50 stands for zero in the data rows.
Every row comes from 6 hidden switches, listed from the one that spreads the rows most; 1 means on and 0 means off. The rows also spread widely along 9 other directions, which tell nothing about the switches. In the first row, all of them are off.
Each row in order, then whether each switch is on (1) or off (0), in that order:
(41, 58, 50, 46, 56, 61, 63, 49, 62, 56, 52, 33, 76, 56, 36, 75, 65, 46, 62, 27, 43, 55, 39, 37,
 69, 28, 38, 45, 33, 55, 59, 37, 59, 68, 51, 20, 39, 47, 36, 32, 64, 50) -> 0 0 0 0 0 0
(62, 65, 47, 36, 46, 38, 32, 41, 55, 34, 57, 66, 30, 50, 32, 38, 51, 41, 61, 34, 60, 60, 29, 46,
 61, 36, 54, 62, 45, 39, 60, 80, 31, 28, 32, 29, 61, 47, 50, 54, 34, 48) -> 0 0 1 1 1 0
(45, 39, 45, 51, 29, 50, 46, 92, 39, 20, 26, 25, 48, 41, 29, 55, 45, 26, 49, 86, 30, 63, 40, 57,
 56, 49, 11, 25, 59, 72, 27, 49, 27, 51, 61, 42, 71, 69, 48, 68, 41, 54) -> 1 1 0 1 1 0
(51, 43, 55, 43, 37, 59, 64, 84, 59, 15, 53, 35, 35, 61, 53, 63, 49, 34, 47, 57, 26, 55, 62, 51,
 48, 50, 42, 46, 57, 67, 50, 49, 26, 58, 58, 40, 74, 63, 60, 64, 31, 70) -> 1 1 1 0 0 1
(45, 43, 57, 39, 62, 56, 63, 34, 60, 63, 49, 36, 52, 43, 32, 46, 40, 72, 50, 37, 51, 51, 45, 43,
 43, 41, 55, 37, 34, 37, 43, 52, 61, 56, 45, 54, 49, 47, 57, 40, 59, 46) -> 0 1 1 0 0 1
(49, 20, 48, 50, 46, 54, 51, 48, 53, 57, 45, 23, 54, 39, 36, 41, 31, 51, 40, 65, 39, 66, 52, 60,
 53, 63, 30, 20, 42, 27, 32, 44, 68, 57, 63, 62, 25, 51, 49, 42, 61, 54) -> 0 1 0 0 0 0
(49, 65, 56, 51, 58, 38, 49, 53, 39, 63, 38, 61, 41, 36, 34, 39, 47, 67, 51, 52, 65, 46, 34, 44,
 28, 38, 52, 45, 49, 58, 39, 61, 51, 45, 39, 60, 71, 55, 56, 61, 48, 29) -> 1 1 1 1 0 0
(25, 45, 44, 41, 46, 65, 53, 54, 58, 33, 25, 39, 90, 41, 44, 67, 50, 41, 51, 62, 49, 29, 69, 58,
 63, 48, 60, 46, 56, 71, 69, 35, 44, 26, 50, 49, 43, 48, 53, 26, 56, 63) -> 1 0 0 1 0 0
(32, 18, 35, 33, 73, 50, 11, 45, 40, 84, 55, 65, 44, 32, 13, 40, 44, 71, 38, 34, 84, 87, 16, 58,
 1, 33, 40, 33, 25, 39, 26, 40, 37, 59, 37, 59, 52, 5, 18, 50, 34, 37) -> 0 0 0 1 0 0
(56, 63, 51, 89, 39, 49, 68, 28, 40, 46, 45, 27, 75, 62, 55, 53, 64, 48, 56, 61, 31, 51, 42, 42,
 99, 66, 13, 49, 57, 40, 37, 47, 71, 75, 59, 49, 14, 78, 55, 36, 74, 58) -> 1 0 1 1 1 1
(72, 85, 53, 64, 40, 37, 66, 58, 52, 69, 56, 49, 53, 61, 45, 46, 58, 47, 55, 41, 48, 40, 48, 38,
 54, 40, 51, 41, 52, 39, 60, 66, 86, 57, 51, 48, 34, 65, 60, 53, 73, 37) -> 1 1 0 1 1 0
(41, 33, 33, 23, 54, 69, 20, 38, 77, 50, 74, 62, 62, 55, 44, 60, 55, 26, 52, 17, 70, 67, 50, 67,
 54, 32, 77, 54, 30, 40, 80, 37, 29, 42, 39, 20, 23, 14, 25, 31, 40, 67) -> 1 1 0 1 1 1
(80, 53, 45, 52, 39, 31, 47, 61, 40, 49, 74, 60, 9, 68, 48, 24, 42, 63, 36, 46, 48, 63, 51, 40,
 15, 61, 46, 51, 63, 21, 33, 84, 55, 50, 44, 79, 59, 47, 74, 69, 33, 57) -> 0 0 0 1 1 1
(25, 43, 38, 44, 53, 65, 39, 28, 50, 40, 35, 49, 91, 42, 46, 60, 55, 49, 58, 54, 62, 37, 51, 55,
 71, 48, 58, 59, 50, 63, 54, 34, 27, 34, 38, 44, 39, 39, 46, 23, 53, 59) -> 1 0 0 1 1 1
(60, 55, 54, 47, 51, 49, 51, 52, 57, 52, 69, 64, 35, 60, 65, 47, 52, 50, 50, 39, 54, 48, 55, 52,
 39, 50, 69, 59, 49, 49, 58, 53, 45, 55, 48, 48, 55, 47, 52, 59, 43, 50) -> 1 1 1 0 1 1
(43, 38, 36, 39, 48, 50, 21, 61, 44, 42, 55, 68, 51, 47, 48, 51, 52, 38, 51, 54, 65, 60, 41, 61,
 40, 49, 51, 54, 50, 62, 47, 43, 16, 42, 42, 40, 57, 31, 34, 54, 30, 50) -> 1 0 0 0 1 0
(37, 48, 48, 47, 55, 52, 49, 34, 50, 61, 28, 47, 77, 32, 54, 49, 43, 51, 54, 63, 54, 28, 62, 56,
 66, 58, 61, 48, 50, 51, 62, 44, 72, 26, 57, 53, 35, 45, 43, 35, 72, 37) -> 0 0 0 1 1 1
(54, 44, 58, 48, 60, 43, 44, 37, 34, 44, 52, 68, 21, 45, 74, 42, 44, 66, 51, 59, 57, 47, 49, 42,
 38, 62, 60, 78, 60, 58, 30, 52, 21, 46, 40, 62, 84, 56, 65, 63, 30, 48) -> 0 1 0 0 0 0
(47, 42, 37, 32, 35, 40, 30, 91, 51, 54, 26, 56, 57, 26, 26, 31, 27, 34, 37, 80, 60, 37, 68, 77,
 17, 55, 61, 12, 58, 50, 66, 64, 72, 5, 60, 69, 45, 34, 42, 60, 54, 33) -> 1 0 0 1 1 0
(60, 41, 41, 59, 39, 32, 40, 75, 21, 50, 45, 53, 33, 45, 38, 23, 35, 67, 36, 84, 53, 55, 44, 51,
 12, 68, 27, 32, 66, 47, 8, 66, 40, 48, 48, 87, 67, 52, 66, 73, 37, 41) -> 1 0 0 0 1 1
(27, 47, 62, 39, 69, 71, 71, 14, 60, 45, 42, 41, 69, 49, 55, 65, 52, 81, 61, 39, 54, 26, 55, 35,
 58, 41, 76, 69, 44, 67, 47, 35, 27, 50, 34, 55, 72, 54, 70, 28, 54, 60) -> 0 1 1 0 1 0
(58, 56, 47, 72, 43, 51, 57, 64, 45, 48, 66, 47, 51, 73, 70, 67, 71, 35, 47, 43, 35, 65, 52, 45,
 60, 55, 28, 59, 56, 54, 52, 37, 56, 81, 62, 40, 37, 54, 40, 53, 49, 62) -> 1 0 0 1 0 1
(63, 70, 45, 43, 43, 38, 45, 55, 56, 52, 56, 62, 51, 51, 28, 35, 47, 52, 54, 42, 63, 44, 43, 50,
 41, 40, 61, 39, 47, 37, 61, 75, 57, 32, 36, 49, 44, 46, 58, 49, 52, 41) -> 1 0 1 0 1 0
(60, 64, 66, 64, 45, 50, 81, 68, 53, 31, 56, 43, 31, 73, 87, 68, 63, 41, 47, 48, 18, 39, 76, 39,
 60, 62, 48, 71, 67, 63, 66, 49, 64, 64, 72, 50, 68, 70, 59, 64, 47, 64) -> 0 0 1 1 0 1
(37, 51, 56, 49, 48, 64, 75, 72, 60, 49, 40, 26, 63, 57, 32, 66, 55, 58, 46, 47, 37, 43, 57, 45,
 35, 34, 48, 28, 48, 67, 50, 40, 56, 67, 56, 60, 62, 57, 60, 49, 58, 57) -> 1 1 1 1 1 0
(68, 79, 55, 64, 45, 41, 58, 19, 45, 39, 59, 64, 48, 61, 71, 43, 57, 54, 59, 44, 56, 33, 54, 35,
 74, 57, 67, 83, 67, 41, 56, 67, 46, 39, 30, 54, 43, 72, 82, 39, 50, 60) -> 1 1 0 1 0 0
(53, 17, 47, 48, 42, 52, 37, 54, 54, 46, 52, 30, 31, 44, 26, 35, 34, 43, 37, 60, 40, 83, 39, 65,
 47, 57, 24, 21, 40, 25, 30, 54, 52, 58, 61, 59, 38, 47, 43, 58, 44, 59) -> 0 1 1 1 1 0
(58, 50, 44, 47, 40, 48, 27, 23, 53, 22, 60, 62, 38, 52, 43, 37, 49, 37, 58, 46, 61, 64, 33, 56,
 78, 51, 53, 67, 52, 36, 49, 67, 12, 33, 28, 36, 44, 55, 59, 44, 31, 67) -> 1 1 1 1 1 0
(31, 32, 42, 50, 61, 48, 21, 41, 34, 54, 38, 66, 51, 31, 35, 41, 47, 61, 44, 61, 73, 63, 31, 62,
 32, 53, 42, 50, 47, 58, 32, 42, 25, 43, 39, 62, 58, 33, 35, 50, 33, 44) -> 1 0 1 1 0 0
(60, 73, 55, 60, 45, 46, 68, 43, 44, 42, 51, 50, 55, 59, 68, 53, 56, 54, 63, 54, 45, 30, 53, 34,
 68, 52, 55, 67, 61, 59, 45, 55, 44, 53, 43, 46, 57, 72, 71, 49, 58, 49) -> 1 1 0 0 1 1
(68, 78, 51, 69, 37, 37, 65, 49, 38, 48, 47, 38, 52, 58, 33, 41, 55, 58, 58, 55, 45, 48, 32, 30,
 63, 44, 28, 44, 59, 43, 30, 71, 57, 60, 39, 55, 49, 78, 75, 52, 61, 46) -> 1 1 0 1 1 0
(47, 41, 52, 58, 61, 42, 34, 37, 38, 65, 42, 59, 42, 33, 55, 41, 48, 51, 48, 56, 56, 62, 37, 58,
 56, 60, 36, 53, 44, 44, 44, 46, 62, 50, 59, 48, 44, 43, 26, 56, 52, 33) -> 0 0 1 1 0 1
(55, 28, 41, 70, 38, 48, 32, 27, 29, 25, 51, 40, 43, 51, 45, 37, 46, 47, 46, 73, 47, 80, 29, 53,
 76, 71, 12, 55, 61, 35, 9, 52, 14, 60, 39, 60, 37, 66, 63, 45, 33, 74) -> 1 1 0 1 0 0
(19, 29, 38, 39, 60, 62, 41, 51, 36, 52, 28, 48, 79, 34, 31, 53, 44, 75, 49, 68, 67, 41, 44, 52,
 25, 47, 48, 40, 49, 74, 23, 31, 17, 44, 37, 68, 69, 33, 50, 40, 44, 47) -> 1 0 0 0 1 1
(42, 51, 48, 51, 66, 48, 30, 62, 46, 88, 58, 66, 43, 43, 35, 58, 64, 48, 52, 29, 70, 77, 14, 55,
 26, 23, 40, 38, 25, 61, 46, 33, 52, 80, 53, 29, 55, 30, 6, 67, 51, 21) -> 1 1 1 1 1 0
(45, 48, 53, 53, 61, 50, 54, 36, 48, 63, 48, 44, 57, 44, 40, 50, 51, 64, 53, 43, 50, 57, 35, 44,
 55, 46, 36, 45, 36, 43, 39, 47, 59, 62, 49, 44, 45, 47, 41, 43, 59, 39) -> 0 0 1 0 0 1
(34, 34, 51, 40, 55, 64, 53, 72, 65, 54, 45, 38, 56, 49, 50, 68, 53, 36, 45, 45, 36, 54, 62, 62,
 45, 45, 48, 36, 39, 61, 69, 31, 64, 57, 74, 39, 50, 36, 22, 54, 55, 50) -> 0 0 1 1 1 1
(48, 29, 43, 34, 36, 62, 41, 92, 64, 28, 60, 45, 42, 58, 64, 66, 48, 13, 46, 57, 34, 60, 68, 69,
 46, 52, 52, 42, 51, 65, 65, 34, 30, 52, 68, 28, 56, 41, 32, 65, 35, 64) -> 1 1 0 0 1 1
(29, 45, 52, 71, 59, 62, 59, 37, 31, 56, 33, 36, 75, 47, 64, 70, 64, 60, 57, 65, 45, 46, 41, 42,
 69, 53, 30, 59, 53, 78, 25, 17, 36, 78, 55, 49, 56, 62, 44, 45, 62, 48) -> 1 1 0 1 1 1
(60, 44, 45, 56, 51, 50, 44, 28, 53, 63, 69, 61, 47, 57, 64, 38, 45, 57, 39, 41, 61, 52, 63, 55,
 41, 64, 68, 57, 54, 25, 54, 50, 62, 49, 45, 71, 22, 41, 61, 39, 51, 62) -> 1 1 0 1 0 1
(72, 69, 45, 64, 29, 37, 45, 70, 47, 31, 60, 55, 41, 64, 66, 53, 61, 12, 55, 52, 36, 59, 52, 53,
 79, 58, 33, 60, 62, 45, 67, 62, 57, 49, 60, 25, 34, 62, 42, 60, 46, 55) -> 1 0 0 1 0 1
(61, 48, 43, 45, 35, 58, 60, 68, 62, 23, 77, 50, 39, 84, 60, 56, 54, 47, 35, 35, 39, 51, 81, 46,
 28, 56, 64, 61, 67, 43, 64, 58, 38, 50, 46, 68, 51, 43, 77, 46, 27, 91) -> 1 0 0 1 0 1
(42, 59, 53, 55, 64, 41, 43, 16, 34, 60, 30, 58, 57, 30, 43, 38, 49, 70, 62, 57, 65, 40, 28, 43,
 67, 50, 46, 62, 47, 51, 35, 57, 47, 38, 38, 51, 57, 54, 48, 45, 59, 29) -> 0 0 1 1 1 1
(54, 68, 44, 31, 45, 42, 41, 60, 63, 49, 46, 61, 55, 41, 21, 39, 44, 42, 52, 39, 64, 43, 49, 57,
 41, 33, 67, 37, 44, 40, 77, 75, 62, 17, 38, 41, 43, 38, 49, 45, 50, 41) -> 1 0 1 1 0 1
(56, 62, 48, 44, 41, 55, 58, 45, 61, 12, 67, 54, 43, 76, 49, 56, 60, 50, 51, 31, 47, 49, 57, 38,
 56, 44, 60, 74, 61, 51, 60, 66, 17, 44, 29, 47, 63, 54, 78, 40, 24, 85) -> 1 0 1 1 0 1
(64, 53, 52, 43, 42, 47, 46, 41, 56, 29, 58, 51, 37, 53, 68, 48, 46, 29, 62, 52, 40, 49, 52, 50,
 84, 57, 55, 67, 52, 42, 58, 60, 37, 37, 50, 24, 49, 60, 52, 52, 47, 54) -> 0 1 0 0 1 1
(87, 60, 54, 57, 33, 34, 58, 69, 58, 60, 73, 43, 23, 63, 56, 37, 44, 30, 47, 46, 32, 62, 55, 50,
 54, 57, 42, 34, 49, 18, 58, 71, 89, 60, 68, 43, 29, 62, 51, 67, 62, 43) -> 0 1 0 0 1 0
(75, 92, 63, 41, 34, 38, 77, 67, 59, 16, 48, 45, 27, 62, 58, 55, 53, 33, 67, 43, 27, 30, 58, 26,
 75, 37, 57, 71, 65, 57, 70, 85, 49, 31, 45, 24, 82, 82, 79, 62, 47, 52) -> 0 1 0 1 0 1
(39, 33, 45, 53, 55, 55, 46, 46, 48, 68, 41, 31, 62, 36, 13, 42, 42, 63, 42, 52, 55, 71, 30, 56,
 39, 42, 26, 15, 34, 38, 27, 44, 60, 66, 49, 60, 34, 44, 41, 43, 59, 44) -> 1 1 1 1 0 1
(50, 8, 58, 58, 43, 71, 52, 52, 60, 11, 73, 40, 21, 74, 99, 70, 54, 20, 39, 61, 15, 69, 80, 67,
 76, 86, 47, 77, 62, 57, 54, 19, 19, 74, 79, 44, 53, 58, 43, 62, 25, 94) -> 0 1 1 0 1 0
(32, 26, 48, 45, 50, 63, 49, 47, 57, 41, 33, 30, 66, 40, 42, 54, 43, 45, 45, 63, 38, 51, 58, 63,
 64, 59, 40, 36, 46, 50, 51, 38, 53, 44, 63, 52, 41, 45, 39, 41, 56, 58) -> 0 0 1 1 1 1
(44, 51, 50, 44, 59, 36, 45, 63, 36, 75, 27, 57, 50, 25, 30, 36, 37, 67, 44, 63, 63, 41, 47, 51,
 16, 47, 50, 32, 50, 52, 42, 59, 74, 32, 52, 72, 63, 41, 46, 58, 58, 21) -> 0 0 0 1 0 0
(45, 31, 46, 45, 54, 55, 28, 19, 52, 42, 49, 50, 50, 38, 60, 49, 45, 33, 56, 51, 53, 66, 42, 60,
 87, 58, 46, 64, 43, 38, 51, 42, 35, 41, 50, 28, 31, 46, 33, 39, 47, 56) -> 0 1 0 1 0 1
(60, 61, 50, 71, 48, 51, 60, 40, 48, 53, 71, 61, 54, 76, 80, 59, 67, 52, 44, 38, 48, 45, 68, 43,
 52, 62, 58, 73, 64, 45, 62, 43, 60, 65, 50, 63, 32, 52, 61, 40, 50, 69) -> 1 0 0 1 0 0
(53, 71, 59, 51, 45, 38, 67, 78, 44, 48, 31, 36, 48, 43, 28, 53, 51, 51, 61, 60, 35, 45, 33, 37,
 53, 36, 25, 32, 47, 65, 41, 64, 60, 54, 57, 36, 77, 68, 48, 67, 60, 26) -> 0 0 1 0 1 0
(57, 58, 49, 45, 48, 44, 47, 61, 56, 69, 50, 56, 57, 40, 45, 45, 43, 41, 50, 50, 58, 44, 55, 58,
 42, 46, 62, 34, 44, 44, 65, 52, 75, 40, 53, 45, 33, 46, 43, 50, 63, 33) -> 1 1 0 0 0 0
(55, 38, 56, 45, 62, 44, 40, 21, 47, 65, 54, 66, 32, 37, 66, 27, 33, 66, 48, 55, 63, 43, 54, 58,
 44, 67, 73, 59, 48, 32, 44, 55, 54, 36, 48, 66, 49, 44, 52, 54, 51, 38) -> 0 1 1 0 1 1
(72, 84, 49, 57, 30, 41, 60, 65, 54, 16, 66, 56, 45, 75, 62, 63, 68, 24, 65, 39, 36, 48, 50, 35,
 80, 44, 44, 73, 63, 56, 67, 68, 33, 50, 41, 19, 55, 70, 64, 52, 39, 65) -> 1 0 0 0 0 0
(36, 28, 54, 45, 60, 61, 42, 50, 49, 43, 43, 51, 43, 42, 80, 66, 50, 35, 50, 58, 42, 53, 60, 59,
 60, 59, 53, 68, 51, 69, 55, 25, 35, 51, 65, 37, 63, 46, 30, 56, 42, 54) -> 0 1 0 1 0 1
(80, 54, 46, 59, 36, 38, 51, 66, 49, 47, 87, 64, 11, 82, 56, 30, 50, 58, 30, 38, 48, 63, 62, 48,
 11, 63, 54, 52, 64, 24, 47, 76, 56, 60, 48, 83, 49, 45, 73, 68, 29, 69) -> 1 0 1 1 1 1
(50, 54, 60, 41, 59, 56, 76, 46, 63, 60, 53, 30, 49, 53, 26, 52, 45, 74, 52, 30, 43, 51, 43, 33,
 39, 32, 49, 35, 34, 41, 42, 57, 62, 64, 45, 51, 58, 54, 64, 43, 59, 48) -> 0 1 1 0 0 1
(43, 51, 60, 58, 53, 51, 66, 44, 47, 46, 32, 40, 56, 44, 55, 53, 48, 59, 47, 61, 39, 36, 61, 47,
 58, 60, 47, 52, 57, 57, 52, 48, 64, 44, 58, 64, 55, 62, 58, 46, 57, 51) -> 0 0 1 1 0 0
(65, 61, 61, 56, 37, 48, 63, 48, 54, 16, 54, 38, 27, 64, 64, 53, 55, 33, 59, 52, 25, 53, 50, 41,
 86, 55, 40, 68, 60, 51, 52, 65, 36, 52, 54, 34, 65, 79, 65, 60, 42, 66) -> 0 1 1 1 1 0
(62, 68, 56, 30, 55, 35, 56, 73, 54, 80, 43, 58, 39, 33, 39, 34, 33, 58, 53, 49, 58, 29, 54, 47,
 17, 37, 73, 30, 43, 46, 61, 70, 86, 29, 54, 52, 65, 44, 49, 67, 67, 11) -> 0 1 0 0 1 1
(47, 45, 43, 52, 39, 65, 68, 53, 62, 45, 53, 15, 74, 64, 21, 57, 52, 54, 47, 44, 36, 58, 50, 42,
 56, 38, 32, 24, 44, 39, 38, 47, 54, 69, 48, 55, 29, 55, 66, 31, 62, 71) -> 1 1 0 1 1 1
(52, 47, 42, 37, 38, 64, 57, 48, 82, 42, 69, 39, 73, 68, 33, 53, 48, 43, 45, 29, 48, 46, 71, 59,
 52, 45, 71, 32, 42, 26, 80, 55, 63, 41, 45, 52, 12, 36, 60, 23, 56, 76) -> 1 0 1 0 1 0
(40, 49, 52, 58, 56, 58, 66, 41, 50, 60, 46, 58, 77, 54, 83, 58, 50, 67, 41, 59, 54, 14, 91, 53,
 37, 71, 82, 62, 66, 60, 65, 30, 68, 41, 55, 84, 38, 47, 67, 32, 61, 58) -> 1 0 0 0 0 0
(43, 48, 57, 50, 62, 57, 62, 36, 55, 65, 53, 57, 52, 53, 52, 47, 46, 79, 38, 40, 62, 36, 67, 47,
 18, 51, 79, 52, 53, 49, 53, 46, 60, 51, 42, 86, 53, 44, 71, 41, 50, 58) -> 1 1 1 1 0 0
(43, 54, 48, 48, 57, 50, 48, 43, 42, 63, 44, 57, 58, 44, 46, 46, 49, 66, 51, 51, 65, 39, 47, 45,
 35, 44, 61, 52, 51, 58, 41, 48, 45, 47, 40, 62, 58, 46, 56, 48, 54, 41) -> 1 1 0 1 1 1
(44, 62, 50, 40, 49, 49, 43, 69, 55, 38, 39, 52, 55, 44, 50, 71, 62, 18, 65, 44, 44, 53, 41, 50,
 75, 33, 41, 58, 45, 71, 74, 45, 45, 41, 57, 6, 61, 50, 22, 54, 49, 40) -> 0 0 0 1 0 0
(24, 50, 52, 33, 50, 68, 73, 90, 57, 35, 23, 26, 71, 45, 33, 79, 52, 50, 52, 57, 36, 34, 62, 43,
 33, 27, 49, 34, 52, 93, 53, 33, 37, 51, 55, 44, 86, 55, 54, 51, 50, 53) -> 1 1 0 1 0 1
(80, 65, 44, 57, 34, 22, 23, 54, 38, 48, 58, 71, 21, 43, 46, 23, 43, 27, 52, 58, 61, 68, 31, 57,
 59, 56, 39, 51, 56, 27, 48, 81, 53, 33, 43, 40, 39, 58, 48, 68, 41, 37) -> 1 1 0 1 0 0
(34, 31, 49, 41, 58, 53, 32, 40, 53, 63, 30, 58, 61, 20, 51, 38, 32, 46, 43, 67, 65, 40, 63, 77,
 46, 61, 69, 38, 46, 49, 63, 40, 64, 22, 57, 61, 34, 37, 35, 44, 58, 38) -> 1 1 1 1 0 1
(37, 55, 59, 45, 58, 61, 76, 25, 48, 25, 39, 39, 61, 57, 52, 57, 52, 84, 60, 51, 44, 25, 54, 26,
 58, 49, 58, 72, 58, 66, 33, 53, 17, 46, 30, 63, 83, 64, 86, 35, 44, 66) -> 0 0 1 0 1 1
(57, 55, 59, 72, 60, 44, 41, 47, 44, 78, 67, 77, 37, 52, 99, 57, 64, 34, 52, 48, 55, 52, 51, 63,
 59, 64, 60, 69, 47, 59, 64, 25, 67, 73, 71, 36, 37, 49, 16, 68, 59, 29) -> 1 1 1 0 1 0
(51, 17, 48, 49, 53, 64, 47, 14, 59, 50, 69, 44, 50, 59, 70, 41, 38, 61, 39, 49, 50, 54, 70, 58,
 54, 75, 67, 57, 50, 22, 43, 39, 46, 53, 49, 75, 22, 42, 65, 31, 49, 77) -> 0 1 0 0 1 0
(46, 45, 50, 68, 46, 45, 38, 33, 40, 44, 34, 55, 68, 34, 70, 46, 47, 33, 54, 79, 50, 43, 53, 68,
 90, 77, 40, 55, 57, 51, 54, 40, 56, 37, 60, 44, 23, 61, 37, 42, 60, 44) -> 1 0 1 0 0 0
(61, 72, 47, 60, 48, 29, 51, 58, 27, 64, 40, 58, 52, 41, 35, 33, 46, 68, 53, 63, 60, 42, 33, 37,
 35, 50, 34, 42, 56, 48, 27, 69, 59, 47, 39, 62, 57, 58, 61, 57, 56, 25) -> 1 0 0 0 0 1
(25, 37, 58, 56, 71, 66, 60, 49, 47, 74, 44, 50, 60, 47, 56, 66, 57, 75, 39, 45, 58, 47, 54, 49,
 17, 44, 58, 49, 45, 74, 42, 18, 51, 76, 55, 72, 64, 41, 43, 49, 52, 48) -> 1 1 1 1 0 0
(46, 58, 56, 52, 63, 46, 49, 63, 42, 67, 50, 74, 39, 51, 85, 61, 61, 51, 49, 48, 55, 34, 64, 48,
 29, 53, 70, 73, 58, 74, 66, 37, 58, 50, 62, 53, 74, 41, 35, 68, 49, 34) -> 0 0 0 1 1 0
(60, 47, 60, 50, 48, 49, 49, 69, 62, 49, 58, 45, 30, 48, 71, 63, 54, 10, 57, 45, 28, 69, 48, 62,
 80, 51, 36, 49, 37, 51, 71, 40, 67, 65, 80, 4, 42, 56, 12, 69, 55, 39) -> 0 1 1 0 0 1
(52, 50, 51, 59, 48, 54, 61, 61, 54, 57, 57, 40, 54, 65, 60, 65, 61, 42, 47, 42, 35, 54, 59, 46,
 54, 50, 41, 49, 50, 50, 59, 39, 69, 68, 66, 47, 40, 49, 41, 50, 59, 56) -> 0 0 0 1 1 0
(50, 46, 53, 56, 50, 35, 42, 65, 31, 62, 25, 48, 43, 19, 35, 31, 32, 54, 48, 83, 54, 52, 34, 60,
 41, 58, 29, 24, 48, 54, 25, 56, 60, 44, 58, 57, 58, 60, 41, 69, 57, 18) -> 1 1 1 0 0 1
(54, 46, 58, 29, 43, 61, 69, 50, 76, 21, 58, 35, 36, 64, 39, 51, 41, 52, 44, 34, 36, 46, 71, 44,
 44, 43, 72, 50, 52, 39, 68, 67, 43, 36, 43, 58, 61, 55, 81, 42, 37, 81) -> 0 1 1 1 0 0
(46, 43, 35, 48, 55, 56, 35, 45, 52, 65, 69, 57, 67, 59, 41, 55, 61, 51, 52, 31, 65, 66, 35, 52,
 45, 40, 45, 46, 36, 43, 47, 37, 41, 67, 42, 37, 29, 26, 31, 39, 50, 50) -> 1 0 0 0 1 1
(43, 65, 56, 54, 56, 47, 46, 39, 44, 52, 34, 62, 56, 36, 65, 52, 54, 44, 63, 59, 58, 33, 46, 53,
 71, 50, 61, 65, 53, 69, 58, 46, 46, 39, 50, 37, 59, 59, 41, 54, 58, 32) -> 1 1 1 1 1 1
(52, 44, 54, 23, 55, 48, 46, 55, 64, 56, 49, 58, 28, 39, 40, 32, 30, 59, 42, 45, 59, 40, 64, 58,
 16, 46, 83, 40, 46, 38, 64, 69, 60, 22, 48, 66, 66, 36, 58, 59, 45, 42) -> 0 1 1 1 1 1
(46, 47, 49, 67, 55, 51, 61, 19, 38, 61, 44, 37, 68, 54, 45, 45, 52, 79, 48, 54, 50, 45, 46, 36,
 57, 59, 37, 51, 54, 38, 26, 48, 59, 61, 43, 77, 37, 56, 68, 32, 64, 56) -> 0 0 0 1 1 0
(42, 54, 48, 36, 76, 46, 40, 7, 48, 91, 45, 57, 68, 25, 18, 36, 41, 84, 62, 29, 84, 51, 17, 38,
 45, 27, 58, 43, 21, 31, 35, 54, 59, 45, 25, 43, 39, 33, 43, 29, 68, 19) -> 0 1 0 0 0 1
(52, 56, 54, 58, 51, 50, 48, 46, 58, 67, 52, 58, 55, 47, 67, 52, 53, 35, 50, 48, 52, 43, 61, 64,
 60, 55, 66, 49, 47, 48, 75, 41, 78, 49, 64, 46, 28, 50, 34, 51, 66, 41) -> 1 1 1 1 1 0
(50, 42, 51, 54, 61, 47, 49, 49, 41, 65, 55, 61, 38, 52, 69, 48, 49, 63, 39, 49, 53, 50, 60, 48,
 26, 62, 55, 61, 55, 49, 46, 44, 60, 55, 57, 70, 56, 38, 47, 56, 45, 48) -> 0 0 0 1 0 1
(75, 81, 55, 86, 48, 25, 48, 35, 27, 67, 59, 77, 35, 56, 83, 36, 64, 49, 55, 56, 54, 44, 41, 46,
 68, 69, 43, 74, 63, 43, 49, 62, 74, 59, 56, 53, 37, 66, 46, 66, 60, 29) -> 1 0 1 1 1 1
(53, 43, 38, 50, 45, 57, 42, 76, 56, 47, 76, 50, 46, 74, 45, 68, 68, 32, 43, 25, 44, 82, 43, 50,
 36, 37, 32, 46, 43, 50, 55, 39, 41, 79, 54, 32, 43, 32, 30, 54, 34, 67) -> 1 0 0 1 0 1
(39, 34, 47, 32, 51, 61, 43, 60, 59, 30, 55, 42, 45, 55, 30, 62, 54, 45, 54, 40, 45, 69, 35, 49,
 49, 35, 38, 46, 37, 59, 44, 46, 15, 57, 45, 30, 69, 40, 39, 51, 31, 62) -> 0 0 1 0 1 0
(18, 65, 54, 39, 78, 63, 61, 49, 46, 84, 32, 60, 80, 40, 38, 72, 64, 85, 59, 33, 76, 23, 42, 33,
 12, 14, 77, 53, 40, 91, 49, 25, 44, 58, 35, 56, 84, 36, 46, 42, 61, 27) -> 1 1 0 1 1 0
